Turns, then the turns between two rows, first turn first; the first pair answered:
turn D:
[-17, -136, -380, -109, -32, -408, 374, 3, -136, -6, 433, -82, 126, -244, 234, -134, -114, -31, -127, -1, 208]  ->  [-29, 204, -113, 91, 70, -382, 261, 59, 71, -76, 279, -166, 350, -85, 109, 308, 99, -19, 388, -212, 274]
[137, 31, 520, -17, -30, 74, -115, -33, 187, 29, -41, -48, -237, 210, -154, 244, 354, 310, -59, -5, -196]  ->  [86, -102, 467, -104, -54, 125, -32, -149, 6, 48, -56, 0, -363, 144, -70, -38, 244, 329, -274, 135, -204]
[35, -18, -57, 15, 50, -90, -192, 9, 166, 36, 157, 2, 71, 12, -22, 30, -78, 33, -68, -100, -44]  ->  [-15, 109, 69, 82, 75, 25, -188, -37, 186, -23, -73, 0, 103, 42, -17, 62, 13, 39, 70, -88, -44]
[20, -139, 231, -23, 143, 40, 131, -35, 94, -134, -238, -33, -223, 140, -33, 221, 107, 198, 259, -62, -22]  ->  [-19, -264, 183, -75, 81, 22, 180, -58, -31, -91, -258, -8, -306, 54, 36, -1, 58, 178, -82, 128, -71]
turn C:
[10, -93, -78, -116, -1, -27, 159, 132, -2, -253, -386, -116, 190, 159, -30, 67, 33, -117, 260, 162, 139]  ->  [-40, 17, -180, -77, 19, 185, 151, 17, -23, -85, -280, 81, 283, 8, 65, -133, 26, -138, 72, 422, 79]
[-83, -97, 71, -4, 154, -266, -301, -70, 135, -76, 247, 35, -106, -146, -301, 173, 81, -45, -66, -182, -291]  ->  [-174, -163, -118, 8, 184, -388, -275, 51, 41, -175, 42, -106, -5, -138, -232, 193, -28, -100, 116, -313, -154]
[-58, -92, -290, 9, 86, -263, 35, 118, -9, -125, -155, -92, 74, 7, 60, 95, -111, -41, 116, -191, 165]  ->  [-144, -39, -399, -18, 23, -2, 29, 10, -86, -2, -63, 92, 132, -169, 187, -154, -151, -68, -65, 121, 66]
turn T:
[-50, 39, 164, -167, 10, 54, -175, -148, -20, -70, 89, 78, -120, 13, -76, -145, -77, 97, -200, 48, 12]  ->  [-64, 64, 208, -171, 35, 111, -166, -134, -49, -77, -128, 11, -95, 94, -80, -101, -45, 88, -117, 80, 14]
[-21, -173, 13, -35, 120, 145, 202, -60, -185, -32, -23, -75, -281, 11, -87, -238, -77, 76, -82, -189, 81]  ->  [-21, -168, -50, 10, 133, 122, 202, -32, -205, -60, -30, -86, -283, 9, -56, -228, -96, 108, -40, -214, 93]
[166, -319, 287, 71, -270, -56, 191, -55, -142, 159, -139, 34, -258, 191, -42, -127, -30, -8, -154, -148, 37]  ->  [142, -287, 256, 97, -224, -78, 251, 19, -134, 74, -254, -54, -219, 250, -34, -88, -40, -23, -72, -151, 72]
[134, -140, 175, -156, -96, -69, 38, -87, 66, 23, 80, 18, -259, 108, -236, 2, 35, -35, -84, -40, -59]  ->  [138, -137, 205, -173, -51, -26, 51, -107, 36, 22, -35, -18, -253, 135, -250, 60, 75, -1, -47, -21, -23]
Then:
(2 to 4 turns a pair)
[68, 0, 220, -96, -233, -92, -24, 192, 166, -190, 319, -116, -62, 96, -70, 115, 57, 43, -126, -11, -101]  ->  [-71, 184, -202, -22, -186, 19, 32, 275, 136, -149, 363, -49, 204, -54, 131, 86, -78, -133, 21, 102, -28]	C then C then C then D
[-48, 146, -137, 176, 27, -24, 2, 117, 61, 5, 22, -128, 121, -24, 29, 41, 13, -156, 351, -104, 128]  ->  [84, 131, 296, 89, 10, 34, 16, 39, 117, -22, -107, -89, -105, 85, -162, 46, 190, 67, 179, -61, 34]	D then C then C then C
[121, 409, 301, 46, -10, 112, -80, -111, 94, 9, 160, 273, 130, 51, -28, -26, 206, 39, 116, 170, -247]  ->  [69, 345, 342, 78, 60, -8, -6, -26, 53, -120, -114, 110, 79, 170, -92, 126, 200, 17, 338, -51, -108]	T then C
[117, 96, -46, -93, -145, -399, -135, 244, 80, -117, 227, -164, 126, 116, 56, 392, -143, 20, 272, -265, 88]  ->  [111, 44, -264, -83, -133, -419, -129, 250, -20, -49, 329, -146, 210, -6, 159, 241, -250, -75, 189, -139, 132]	T then C
[130, 221, 373, 40, -37, 5, -101, -78, 265, 67, 113, 35, 29, 144, -215, 265, 169, 159, 200, -85, -83]  ->  [71, -103, -63, -68, -38, -440, 1, 115, 148, -67, 260, -89, -87, 152, -106, 213, -112, 79, 123, -332, 51]	D then D then D then C
[-82, -40, -70, 37, -2, 415, 97, -87, -196, 78, -240, 66, -67, -14, 42, -207, 31, 6, -192, 360, -156]  ->  [110, -142, 375, -13, 5, 53, 40, 14, 25, -59, -215, -182, -310, 235, -221, 100, 154, 196, -9, -61, -113]	C then C
[-161, 343, 130, 389, -43, 533, -104, -332, -3, 114, -74, 331, 233, -104, 209, -47, 330, -107, -7, 365, -110]  ->  [-126, -233, -357, 230, 4, -363, 182, 122, -97, -310, -349, -199, 10, 92, 162, 187, -85, -180, 288, -393, 336]	D then C then C then C
[4, 49, 295, -66, -88, 280, -60, -231, -43, 127, -61, 159, -42, -118, 2, -92, 174, 119, -238, 162, -92]  ->  [46, 206, 340, 21, -43, 191, -93, -149, 126, 90, -31, 47, 91, 11, -78, 154, 216, 104, 66, -32, -86]	D then D then D
[299, 378, 360, -94, -52, -111, -281, -90, 62, 95, 117, 138, 85, -67, -78, 43, 419, 437, 95, 78, -229]  ->  [271, 85, 214, -223, -139, -200, -207, -151, -71, 127, 269, 221, -95, -173, 22, -237, 288, 394, -276, 233, -269]	D then D
[-7, -97, -121, -183, 32, -22, 60, 24, -174, -84, -230, -68, -149, 26, -2, -199, -105, -26, -196, 52, 67]  ->  [97, -62, 77, -191, 19, -188, 7, 24, 50, -123, 23, -114, -217, 111, -132, -4, -30, 50, -137, -205, -32]	C then C then C then D
[-115, -5, 222, -105, 58, 196, 10, -104, -332, 131, -244, 39, -70, -188, -100, -286, 23, 92, -415, 257, -54]  ->  [-38, -81, 427, -125, 72, -92, 52, 17, -230, -50, -355, -202, -238, 83, -234, -49, 52, 190, -158, -136, 56]	C then C
[11, 114, -197, -180, -262, 153, -14, -52, -16, 291, 742, 227, 133, -193, -142, -283, -43, -68, -504, 380, -244]  ->  [84, 330, 21, -38, -180, -272, -41, 209, 362, 92, 662, -140, 329, 182, -356, 447, 126, -51, 273, -319, -76]	D then C
